Each row has a name. After each piece below comes the name of the row it's from, unless a question asks for something else. Each question is about the rows just above it.

san: [128 129 130 128 128 127 128]
Gipe: [134 158  71 142 214 136 132]
ful: [128 128 127 129 128 132 128]
momir: [178 113  90  67 104 130 135]
pekub: [ 67 113 135 104 179 130  90]
Put [128 132 128 129 127 128 128] back in order: which row is it?  ful
Which row holds these entries in another order? [ 90  67 113 135 104 179 130]  pekub
[135 104 179 130  90  67 113] is which row reordered?  pekub
Which row holds these entries in another order? [127 128 128 132 128 129 128]  ful
[129 128 132 128 128 127 128] is which row reordered?  ful
Put [135 130 104  67  90 113 178] back in order: which row is it?  momir
Put [132 128 128 128 127 129 128] back in order: which row is it?  ful

Lut: [157 180 192 184 133 203 219  93 199 195]
lapob: [ 84 118 172 168 182  82 165  67 205  56]
bemu: [164 222 139 126  64 181  76 165 209 102]
mozef: [205 211  58  52  76  87 206  75 167 214]
Miki: [211 216  46  53  79 167  54 208  91  84]
Bif: [ 44 206 183 210  76 150 163 102 183  68]
goto: [218  81 164 209  41 181  46  53 215 111]
Lotu: [ 53  41 164  81 181 110 214  46 218 209]
keb: [106 198  77 173  53 160  88 152  96 109]
lavaf: [110  92  68  73 177  85  90 116  68  94]
fom: [214 218  46  53  81 181  41 209 164 111]
gare: [205 211  58  52  76  87  36 212  70  52]
[ 41  46  53  81 111 164 181 209 215 218] is which row reordered?  goto
[209 164 111 214 218  46  53  81 181  41] is which row reordered?  fom
[209  81 214  46 218 181  53  41 111 164] is which row reordered?  fom

reson: [187 110  74 119  59]
Zenov: [193 119  45 180  78]
gez: [180  78 193 119  44]
Put [ 78 180  45 119 193] back in order: which row is it?  Zenov
Which row holds these entries in another order? [119  44 180  78 193]  gez
[119  78 180 193  44] is which row reordered?  gez

lomem: [130 122 122 137 139 100  89 153 122 145 154 133 139 122  84 145 140  93
 108 112 145  99 151 109 103 110 147 103  88 152 139  82 149 102  87 129
 122 128 143  83 133 143 144 102 104]
Ravun: [ 88 122 108 147 122 102 152 133 143  84 122 110 103 104 122 129 102 103
 139 140 154 151  87 130 143 144  99  93 149 133 109 139 112 145  83  89
 145  83 145 122 153 128 137 139 100]
Doz: [114 203 209 166 205 208  73  52  57 176 205 209 208 208 197  52 207 208
 184  55  77  70 173  52  57  58 206 199  65  52 209  54 209  59 156 190
  59 161  59 204  88  52  53  54 206]
pasud: [150 133 145 108 133 150  91 104  97 160 133 144 149 149 133 107 150 150
 117  99  91  92 158 107  97  96 152 157  93 104 145 100 142  95 159 159
  96 160  95 133  93 108 101 100 152]
Guzu: [145 112 118 105 111 121 118 132 126 136 111 117 120 120 113 134 121 121
 106 128 117 119 135 133 126 125 123 128 121 132 117 128 116 124 140 131
 125 139 124 111 115 134 130 129 123]
Gokof: [ 80  98  74 151  98  66 196 175 187  51  98  77  68  68 100 169  66  67
 131 185 197 196  56 170 188 189  62  55 194 174  75 183  81 190  56  52
 190  54 190  98 191 167 180 182  63]
rigi: [106 209 212 178 211 208  83  54  63 170 211 212 209 210 203  53 208 209
 195  59  86  79 167  54  62  64 205 196  73  54 212  58 213  66 148 186
  65 154  66 211  98  53  56  58 206]
dov: [ 74 127 106 165 127  97 173 143 158  70 127 109  99 100 127 137  97  98
 153 154 175 171  74 138 158 160  92  83 168 143 107 152 113 162  67  77
 161  67 162 127 174 136 149 151  94]
Zusom: [122 133  93 122 103 130  87 152 128 104 129 154 139 122 122  88 139 139
  84 143 100 109 137 102 150  99 112 153 122  89 145 103 143 147 108 149
 133 145 110 140  83 102  83 145 144]
kete: [101 204 205 176 206 202  83  54  63 163 206 206 202 203 198  52 201 202
 191  59  87  79 161  53  62  64 199 189  74  54 206  58 207  66 141 179
  65 147  66 206  98  52  56  58 199]
[152 100 139 108 149 145 102 103 129 104 137 139 112 133 122 143  84 144
 103 133 153 139 122 128 130  88 145  93 109 154  87 122  83 151 143 122
  99  83 145 140 102 122 110 147  89] is which row reordered?  Ravun
[100  88 122 108 147 122 102 152 133 143  84 122 110 103 104 122 129 102
 103 139 140 154 151  87 130 143 144  99  93 149 133 109 139 112 145  83
  89 145  83 145 122 153 128 137 139] is which row reordered?  Ravun
Put [199 101 204 205 176 206 202  83  54  63 163 206 206 202 203 198  52 201
 202 191  59  87  79 161  53  62  64 199 189  74  54 206  58 207  66 141
 179  65 147  66 206  98  52  56  58] back in order: which row is it?  kete

guk: [177 219 125 177  46  78 103]
vuzo: [ 81 104  83 116 222 209 201]
Rebud: [116 201  83 208 104  81 221]
lagat: [ 82  62 194  90 221 214 155]
nep: [143 134 199  92  52 175 147]
gital: [116 104 208  81  83 222 201]
mel: [122 212 142 128  88 159 111]
fen: [128 159 142  89 111 212 122]
nodev: [ 83  71 196  75  75 189 166]
[ 81  83 104 116 201 208 222] is which row reordered?  gital
Which row holds these entries in another order? [111 159  88 128 142 212 122]  mel
Put [103  78  46 177 125 219 177] back in order: which row is it?  guk
Put [189  83 196 166  75  75  71] back in order: which row is it?  nodev
Put [ 46 177 125 177  78 219 103] back in order: which row is it?  guk
Which row holds these entries in another order? [ 62  82  90 155 194 214 221]  lagat
[ 81  83 222 201 116 104 208] is which row reordered?  gital

tute: [ 54 110 214 203 105]
defi: [208  61  57  79 157]
pobi: [101 153 117 189 146]
luk: [ 38 173 179 190  92]
Sofu: [111 152 128 125 167]
Bas: [130 176  75 189 202]
Tipa: [ 54 203 111 214 105]
zan: [206  77  95  66 138]
Sukim: [133 125  70 139 190]
kisu: [129 185  87 179 198]
[189 146 101 153 117] is which row reordered?  pobi
Which row holds these entries in another order? [105  54 110 214 203]  tute
Put [101 117 146 153 189] back in order: which row is it?  pobi
Which row holds these entries in another order? [202 130 176  75 189]  Bas
[ 54 105 111 203 214] is which row reordered?  Tipa
[ 77  95  66 138 206] is which row reordered?  zan

mipo: [109 143 152 179 118 157 134]
tezod: [134 109 152 157 179 118 143]
Pof: [179 152 143 134 156 118 109]
Which row holds these entries in another order? [179 134 109 156 143 152 118]  Pof
Which row holds these entries in another order? [156 118 109 179 152 143 134]  Pof
[109 118 156 134 143 152 179] is which row reordered?  Pof
[109 179 152 143 134 156 118] is which row reordered?  Pof
[109 118 134 143 152 156 179] is which row reordered?  Pof
The row with [134 109 152 157 179 118 143] is  tezod
[118 109 179 152 143 134 156] is which row reordered?  Pof

Tev: [ 98 129  99 125  86  98  96  99  98  98  97 151 150  97  99 152  84 138
 120 130  96 132 136 124  97 128 126 133]
Gosu: [ 94 185  96 178  96 134  96  96 133 133  97  96  88  94 177 182 177 113
 181 181 123  97  96 148 120  94  97  94]
Zer: [136  97 132  99 151 150  86  98  96  96 137  97 133  97 129 120  84  98
  98  98  99  99 128 124 126 130 152 125]
[ 99 130  96 120 132  99 126 125  97  98 129 124  86  99  98  98 138 152
 150  84 133  98 151 136  97  96 128  97] is which row reordered?  Tev
[ 84  86  96  96  97  97  97  98  98  98  98  99  99  99 120 124 125 126
 128 129 130 132 133 136 137 150 151 152] is which row reordered?  Zer
[130  96 132 136 124  97 128 126 133  98 129  99 125  86  98  96  99  98
  98  97 151 150  97  99 152  84 138 120] is which row reordered?  Tev
[ 84  86  96  96  97  97  97  98  98  98  98  99  99  99 120 124 125 126
 128 129 130 132 133 136 138 150 151 152] is which row reordered?  Tev
Put [ 97  98 133  98  97 125  84 137 130 136  99  96 126 129  98 132  96  98
 150 120 124  86  99 151  97 152 128  99] back in order: which row is it?  Zer

gud: [ 56 120 192  84  88  71]
paval: [202 113  59 169 163 169]
Pabap: [137  91 146 147 117 136]
Rem: [ 52  66 220  59 166  63]
nomo: [136 126 128 129 127 130]
Lunuv: [126 127 129 128 137 129]
bopu: [ 46  81  86 124  67 204]
gebot: [129 128 129 136 126 127]
geta: [118 123 136 113 132 116]
Tuv: [ 71 192  55  84 120  88]
rir: [136 127 129 125 128 129]
Mas: [126 127 129 185 170 177]
[192  55  84 120  88  71] is which row reordered?  Tuv
[146 136  91 137 117 147] is which row reordered?  Pabap
Which row holds these entries in another order? [ 56  71  84  88 120 192]  gud
Put [126 127 128 129 129 137] back in order: which row is it?  Lunuv
Which row holds these entries in another order? [126 127 128 129 129 136]  gebot
[192  71  88 120  55  84] is which row reordered?  Tuv
Put [137 126 128 127 129 129] back in order: which row is it?  Lunuv

buk: [141 132 108 144 132 120 134 107 126 132 146 144 146 104 106  91 110 126
 113 145 149 147 140 122  98 128 107 140 151  93 147 151 129 135 144 153
  96 136 127]
veru: [136 192 146 134 178 150 185 176 141 133 127 131 131 181 185 165 175 142
 163 136 180 186 204 140 161 144 196 130 172 171 172 177 138 155 140 168
 150 131 138]
viko: [117  94 122 115 113 123 103 124 122 122 119 113 107 114 110 119 125 114
 133 119  92  89  89 121 120 123  99 117 101 109  91  92 115 101 109  89
 139 113 119]
Vugaz: [ 95 133 123  93 123 117 126 124 110 103  92  96  92 141 141 139 131 110
 119  97 117 122 132 110 134 111 145  95 113 141 113 115 105 104  94 109
 132 100 107]
rovov: [123  94 122 115 113 103 103 117 122 122 119 113 107 114 110 119 125 114
 133 119  92  89  89 121 120 123  99 117 101 109  91  92 115 162 109  89
 139 113 119]
zige: [111 133 131 112 120 117 126 128 115 112 108 112 115 134 134 145 127 120
 121 107 122 126 131 121 140 114 141 110 116 153 123 121 116 131 114 122
 124 117 116]
Toval: [111 133 131 121 120 117 126 128 115 112 108 112 115 134 134 145 127 120
 121 107 122 126 131 121 140 114 141 110 116 153 123 121 116 131 114 122
 124 117 116]
dubul: [116 139 143 112 140 144 136 145 136 128 113 117 109 162 160 153 155 134
 142 119 124 126 134 132 148 137 159 119 122 146 122 121 130 111 109 116
 162 121 133]
Dobi: [131  96 132 107 110 103 126 119 104 113 133 113 109 141  97 110 123 118
  92 100 134 117 115 110 123 141 141 122 111 124  93 105  94 139  92 132
 145  95  95]
Ruve: [129 102 104 128 105 122 102  66 128 134 140 143 135  96  95  73  93 129
  84 138 117 112  93 116  78 128  89 139 120  60 122 119 132  92 117 127
 104 137 130]
Mig: [141 130 171 136 136 162 131 163 159 152 137 143 141 169 167 173 166 162
 157 137 115 113 117 157 166 154 165 145 113 163 124 112 159 131 130 117
 183 152 160]
Viz: [136 120 158 129 130 158 126 132 158 152 136 146 140 157 156 144 159 162
 132 139 112 107 111 146 140 152 154 144 112 130 122 110 158 106 117 118
 170 154 158]
[115 105 104  94 109 132 100 107  95 133 123  93 123 117 126 124 110 103
  92  96  92 141 141 139 131 110 119  97 117 122 132 110 134 111 145  95
 113 141 113] is which row reordered?  Vugaz
Put [107 100 132 109  94 104 105 115 113 141 113  95 145 111 134 110 132 122
 117  97 119 110 131 139 141 141  92  96  92 103 110 124 126 117 123  93
 123 133  95] back in order: which row is it?  Vugaz
[112 134 133 160 116 109 119 140 126 139 162 155 137 121 113 144 116 136
 119 148 122 122 124 153 132 159 142 143 117 146 162 128 145 109 136 134
 121 111 130] is which row reordered?  dubul

